One turn moves each row of this set onto another row. After a few examples, where does it send each row asked below?
fima: [-12 -10 -18  -8   1  -5   4   7  -1   0   7 -10 -10   4  -6  -1]
kotum: [ -8   6   4   0 -18   6  10   2  -5  -6  -3  -3   9 -13   4  -4]
Rigi: [  7   9   7  -2   9   5 -15  10  -1   4   6   3   1  11  -2  14]
fis: [  9   4  18  -3   7  -1 -10   9   0   7   5   4   1   7  -7  10]
kemi: [ -1 -10  -7  -6  -2 -14   9   3   4   3   9  -7  -5  -9  -5 -15]
Bev: [ -2  16 -17  -1   1   4  -2   4  -3   0  -5  -1  -6  19  -5  -3]
tubi: [  1   3  20   3  -8  12   1   5   0  -5  -4  -1  -3  -8   8 -10]
zeme: [-12  -2 -22  -3  -2  -4   3   4   2  -2   2 -15  -6   5  -1  -5]
Lav: [  3  20 -13   2  -4   2   0   1   3  -1  -6  -3   1  10   1 -17]
domas: [ -7   1 -18   1  -4  -8   5   1   7  -2   1 -17   0  -1   2 -14]
mipoz: [ 13 -10   0   2  -5  -2  10   7   0   0   0  -6   5   3  -1  22]
bami: [  5   9 -11   0  -2 -14   2   0  -7   5  12   5  -9  -3   1  17]
Bav: [ 19  -1 -13   6  -3   3   3   7   3  -6   5  -5   6   1  12  14]
milal: [ -9  -7 -13  -4   2   8 -11  10 -18   6  -2  -5   4  -2   1  -6]
pami: [-1 -2 26  3 -5  1  4  2 -2  3 -6 -2 -8 -3 -3  2]
podo: [ 15  -9   2   2 -10   8  10  10   3  -8   2  -5  12  -8   7   5]
pali: [  7  -1  -5   3   2 -19  -5   0  -8  18  -3  -6   6  -7  -2 -10]
napi: [  9  13   0  -1  -5  -1   5   1   4   0  -3   2   3   0  -3 -26]
vadug: [  2   4   4   0  -9 -19  10  -3  -6   8   2   1  -4  -5  -6  15]
kupe: [ 4 11  5  6 -3 14 -7  5  1 -8  2  0 -6 -6 17 -9]
tined: [17 -4 -9  5 -2 -2  5  6  2 -2  2 -6  4  5  5 22]
vig: [10  5 24 -1  2  0 -7  7  3  6  2  1  8  1 -6  1]
bavak: [ -5   3  11   1 -17  -9  14  -2  -5   3  -5  -4   5 -10  -5   5]
rivon: [ 13 -13   6   1  -9   3  13   9   1  -3   0  -5   9  -4   1  13]
Ratog: [  8   2   8  -7  -3  -3   9   4   0   5   1   8  -3  -1 -12 -21]
vuva: [  1  -8 -13  -6   6   0 -11  10 -17  10   7   2  -1  -7   1  -7]
vanuv: [  2   1  16   4   1  -7   0   1  -3   7  -4  -2 -15   7  -4  14]
sul: [ -1  -3 -11  -1  -5 -13   8   1   8   0   4 -13   0  -7   0 -18]
Fabor: [-10  -2  -9   1  -3   3  -7   6 -14   8 -12 -13  11  -1   0  -8]
seza: [  6  16  -5   8   4   6 -11   3   1  -4   5   1 -13   2  16   3]
velus: [ -6 -14 -11 -10   1 -10   7   7   0   3  11  -5  -9  -3  -8  -7]
fise: [ -2   1  -5   5  -3 -10  -4   0  -9  14 -12 -15  12  -3   0 -10]
beku: [  8  -6  -9  -2   7 -13  -9   5 -13  16   6   2   1  -9  -1  -8]
gino: [17 -3 -8  4 -7  8  5  9  4 -9  5 -4 11 -6 13  6]
fere: [  6  16   9   4   2  12 -14   8   5  -3   0  -4  12   5   7  -2]
zezik: [ -5  10 -11  -1 -11  11   2   5  -7 -11   6   2   3 -11  12  -2]
petes: [ -2   4  -8  -8   2   2   1   7  -7   5  -1   5 -12  18 -14   2]
Duto: [ 9 11 20  3 -1  7 -8  7  6  0 -2 -3 13  0  1 -5]
Batig: [  3  -2   4 -11   0  -1   7   8  -6   7   2  10 -10   8 -18  -7]
mun: [  6  10   1   7   6  -5  -8   1  -2   4   2   0 -17   9   7  15]
Mumes: [  1  12 -18  -1  -3   1  -3   4  -7  -5  13   7  -6  -7  11   9]
Sede: [  5  14   3   1   7  11 -17   9   1  -1   3  -1   5  11   4   8]

mun turns into vanuv
Batig turns into Ratog
Now these:
tined turns into mipoz
fise turns into Fabor
bavak turns into kotum
velus turns into kemi
Duto turns into fere

One turn moves each row of this set onto another row. After a few examples, where does it send each row asked below?
Nevi: [-10  10 -16  11 -11  11 -14  -8  -6   1 -12  16   0  10  -3 -13  -4 -12
  -4  13  -2  -5 -18  -2   6  -3  -1   6  -3  -5  -8  -2 -23  -9  11]
nedek: [  5  23  -4  -3  10  18   2  -4  15   3 -13 -20   9  -3  -3  -1  12   3
  -5 -11  -5   8  17  -1  14  -6  10 -10 -13   9   1  -9  -8 -13  -3]
mav: [ -5  19  -2   8  -4   7   7   3  14   3  -5 -22   1  -8  -3   1  18   1
  -7 -19  -1   0  12   4  -3 -17   0  -6  -2  18  -4   0 -10  -3  -2]
Dif: [  2  17  -9   4  -8   3  12   5  22  10 -10 -14   6  -2  -3   8  10   8
  -5 -11 -15   8  13   6   8  -9  -9  -6  -4  11 -11 -10  -1  -6 -10]
zan: [  1  25  -4   0   6  16   6   2  15   3  -7 -21   9  -5  -3   3  19   8
  -8 -13  -3   6   9   4   9  -7   6 -11 -14   9   1  -7 -11 -11  -4]
Zuso: [-10  13 -14  13  -9  15 -14  -5  -8   4  -7  13  -5  12  -3 -12   0  -8
  -5  13  -3  -6 -22  -2  10  -3  -1   6  -4  -6  -5  -7 -21  -6  13]
Vuka: [-10   9  -9  12  -8  14 -11  -2  -7   6 -15  15  -7  12   1 -11  -4  -6
  -2  12  -2  -7 -19  -5   8   4  -2   7  -4  -5  -9  -5 -22  -8  14]
kirov: [ -2  28   3   6   3   7  11   4  22   8 -11 -26  -2  -7 -10   0  16   4
   2  -1 -15   7   8   4   2  -4  -2 -13  -3   8  -7  -3 -15  -5  -7]
fava: [-11  14  -9  17 -17  14 -11  -2  -5   3  -5  19  -9  11  -2  -9   1 -10
  -5  11   0  -7 -20  -5   3   1  -3   6  -5   1  -3  -2 -20  -5   9]
fito: [ -4  25  -5   5   0   8  13   6  22  -1 -14 -14  11   3   7   0  15  -6
  -4 -13  -4  14  14  -5   2  -5 -12  -2 -14  10  -1   0 -10   2 -13]
fet: [  1  17  -1   4   3  12   1  -7  12   2 -14 -22   2  -3  -4  -7   7  -5
  -3 -18  -3   3  22  -3   3 -15   8  -6   1  18  -6  -4  -6  -8   0]
dani: [ -5  28  -1   6   5   8  14   4  17  -3 -12 -19  10   3   7  -6  14  -6
  -3 -17  -1  10  10  -1   0  -8  -7  -8 -12  13  -3  -3 -11  -3 -10]
lepat: [-12  10 -16  12 -13   9 -12  -5  -5   2 -10  17   0   9  -2 -10  -1 -10
  -5  13  -1  -5 -20   0   5  -3  -4   7  -5  -5  -8   0 -24  -8   9]
pek: [ -1  25   0   4   0   6  10   5  27  10 -14 -20   0  -7 -10   6  15   3
   2   3 -18  11  14  -1   4  -2  -6  -6  -5   5  -5  -2 -14  -1 -10]
tebik: [  3  24   0   2   4   9   6  -1  25   9 -20 -20  -1  -4 -10   1   8  -2
   4   3 -19  13  20  -5   8  -1  -1  -7  -3   5  -6  -4 -12  -4  -8]
kelor: [  6  19  -5   2   0   7   9  -3  17   7 -15 -18   5   1  -4  -2   2   3
  -2 -13 -14   7  17   4  11 -10  -1 -10   0  14 -14 -14   0 -12  -5]
dilak: [-10  11 -15  12 -11  15 -14  -4  -6   5  -8  15  -4  12  -3  -9   0  -8
  -6  15  -5  -5 -20  -3  11  -1  -3   9  -6  -7  -5  -6 -21  -4  12]
mev: [-13  13  -8  11 -11  12 -10  -1  -4   5  -5  20  -3  11  -1 -12  -2  -8
  -6  15  -3  -6 -19   1   6   1  -3   4  -5  -5  -2   0 -25  -4   6]
madem: [  5  20   1   4   6  11  -3  -6  20   0 -15 -14   7   2  -8   0   2   2
  -2 -11 -23  13  25  -3   4  -2  -2  -8 -10   6  -4  -5  -5  -1  -5]
lavu: [-11  12 -15  13 -10  15 -13  -3  -6   5  -6  15  -5  12  -3  -9   2  -7
  -7  13  -3  -6 -22  -1   9  -2  -3   7  -5  -6  -5  -6 -22  -5  12]
satem: [  1  22  -8  -1   1  15   5   5  21   6  -8 -15  10  -5  -2  10  20   8
  -8  -9  -6   9  13   0  10  -5   0  -5 -18   6   4  -4 -10  -6  -8]
nezur: [ -8  13  -9  15 -14  16 -13  -7  -6   3  -9  19  -9  12  -3 -12  -4 -13
  -3  12  -1  -6 -15  -7   5   2   1   6  -3   1  -4  -4 -19  -8  10]
dibi: [-11  12  -7   9  -8  14 -13  -5  -6   5  -9  19  -4  13  -1 -16  -7 -11
  -5  15  -3  -5 -16  -2   8   2   0   3  -3  -4  -3  -2 -24  -7   8]
Pup: [-11  11  -9  10 -10  13 -12  -3  -3   6  -8  22  -3  12  -1 -13  -5 -10
  -6  17  -4  -4 -16  -3   7   3  -3   5  -5  -5  -2   0 -23  -4   6]
gek: [-13  14  -7  11  -8  12 -11  -3  -6   4  -6  18  -4  12  -1 -16  -4  -9
  -6  14  -2  -6 -20   1   6   0   0   1  -4  -3  -3  -1 -25  -6   8]
luru: [  3  12  -6   1  -4  11  -1  -6  20   6 -18 -14   3  -3  -3   2   7  -7
  -4 -11  -7   9  30 -10   6 -10   1   4  -3  13  -3   0  -4  -1  -4]
rom: [ -2  24   3   9   3   7   3   4  18  -2  -4 -19   7  -2  -7   2  13   9
  -5 -15 -18   7  11   7  -3  -5  -6 -13 -12   9  -4  -3 -10   0  -6]
zuta: [  2  21  -5   5  -3   4  12   3  17   7  -9 -19   5  -1  -4   1   8   7
  -4 -15 -12   5  10  10   7 -11  -4 -11  -2  15 -13 -12  -2 -10  -6]
zolu: [-11   9 -17  11 -13  11 -13  -6  -5   3 -12  18   0  10  -3 -10  -3 -11
  -4  14  -2  -4 -18  -3   6  -3  -3   8  -4  -6  -7  -1 -23  -8   9]
mida: [ -9  12 -10  16 -17  15 -12  -4  -4   4  -8  21  -8  11  -2  -9  -2 -12
  -4  12  -2  -5 -16  -7   5   3  -2   8  -5   0  -3  -2 -18  -5   8]
siza: [-12   9 -10  14 -10  13 -10   1  -6   6 -13  15  -7  11   1  -8  -1  -4
  -3  13  -2  -7 -21  -4   7   4  -5   8  -5  -6  -8  -4 -23  -6  12]
fefas: [  0  24  -4   2   4  11   9   0  21  -1 -21 -14  11   6   6  -4   8 -10
  -1 -11  -6  16  21  -9   6  -4  -7  -2 -12  10  -2  -2  -7  -1 -11]
Podu: [  6  19  -8  -4   5  18   1  -2  21   6 -14 -14  10  -3  -3   7  13   3
  -7  -7  -8  12  21  -6  15  -3   4  -4 -16   5   3  -6  -8  -8  -7]
fuz: [-11   9 -10  12 -10  13 -11  -1  -5   7 -15  16  -7  12   1  -9  -2  -6
  -3  14  -2  -7 -18  -6   8   5  -4   9  -5  -6  -8  -4 -22  -6  13]
Vokob: [ -3  14  -7   6 -11   7   5   5  22   7  -9 -13   4  -7  -3  10  17   0
  -7 -12  -6   6  20  -3   1 -12  -7   4  -6  12  -2   3  -8   3  -7]
tipu: [ -2  27  -1   3   9  12  10  -2  16  -4 -18 -19  10   6   6 -11   8 -10
  -1 -16  -3  12  16  -5   4  -7  -3  -8 -10  13  -4  -4  -9  -5  -8]
sikug: [-10  15  -8  16 -14  15 -12  -5  -7   2  -6  17  -9  11  -2 -13  -1 -11
  -4  10   0  -8 -19  -5   3   1   1   4  -4   2  -4  -4 -19  -8  10]
menof: [  1  27   4   3   8  10   7  -3  20   7 -17 -26  -2  -5 -10  -5   9  -1
   5  -1 -16   9  15   0   6  -4   3 -13  -1   9  -8  -6 -13  -8  -4]
Gesik: [-12  10  -9  13  -8  13  -9   0  -8   6 -13  14  -7  12   1 -11  -1  -5
  -3  11  -1  -9 -22  -3   7   4  -3   6  -4  -4  -9  -5 -23  -8  13]
Pas: [  0  20  -1   6   0   8   0   3  24   1  -9 -12   8  -1  -7   8  10   7
  -5  -9 -22  12  19   0   1  -2  -9  -6 -14   5  -2  -2  -7   3  -9]
Naf: [  2  24   4   6   9  10   0  -4  15  -3 -10 -21   6   1  -8  -6   5   4
  -2 -16 -18   8  16   4   0  -5   2 -16  -8  10  -6  -7  -7  -5  -2]
suru: [  7  16  -9   1  -4   6   8   0  22  10 -16 -13   6   1  -4   5   3   3
  -3  -9 -17  10  21   1  12  -6  -6  -4  -3  10 -12 -12   2  -8  -8]
rugid: [-12  11 -15  12 -12  10 -12  -6  -7   2 -10  15   0   9  -3 -12  -2 -10
  -5  13  -1  -6 -21   0   5  -4  -2   5  -4  -4  -8  -1 -24  -9  10]
tazuk: [-10  13 -15  12  -9  16 -15  -6  -7   5  -9  15  -5  13  -3 -11  -1  -9
  -5  14  -4  -5 -19  -3  11  -2  -2   7  -4  -6  -5  -7 -21  -6  12]

nezur turns into sikug
Vuka turns into Gesik
Pas turns into madem
Now these:
tebik turns into menof
rugid turns into lepat
tipu turns into dani
zan turns into satem
Vokob turns into luru
dibi turns into gek
kelor turns into zuta

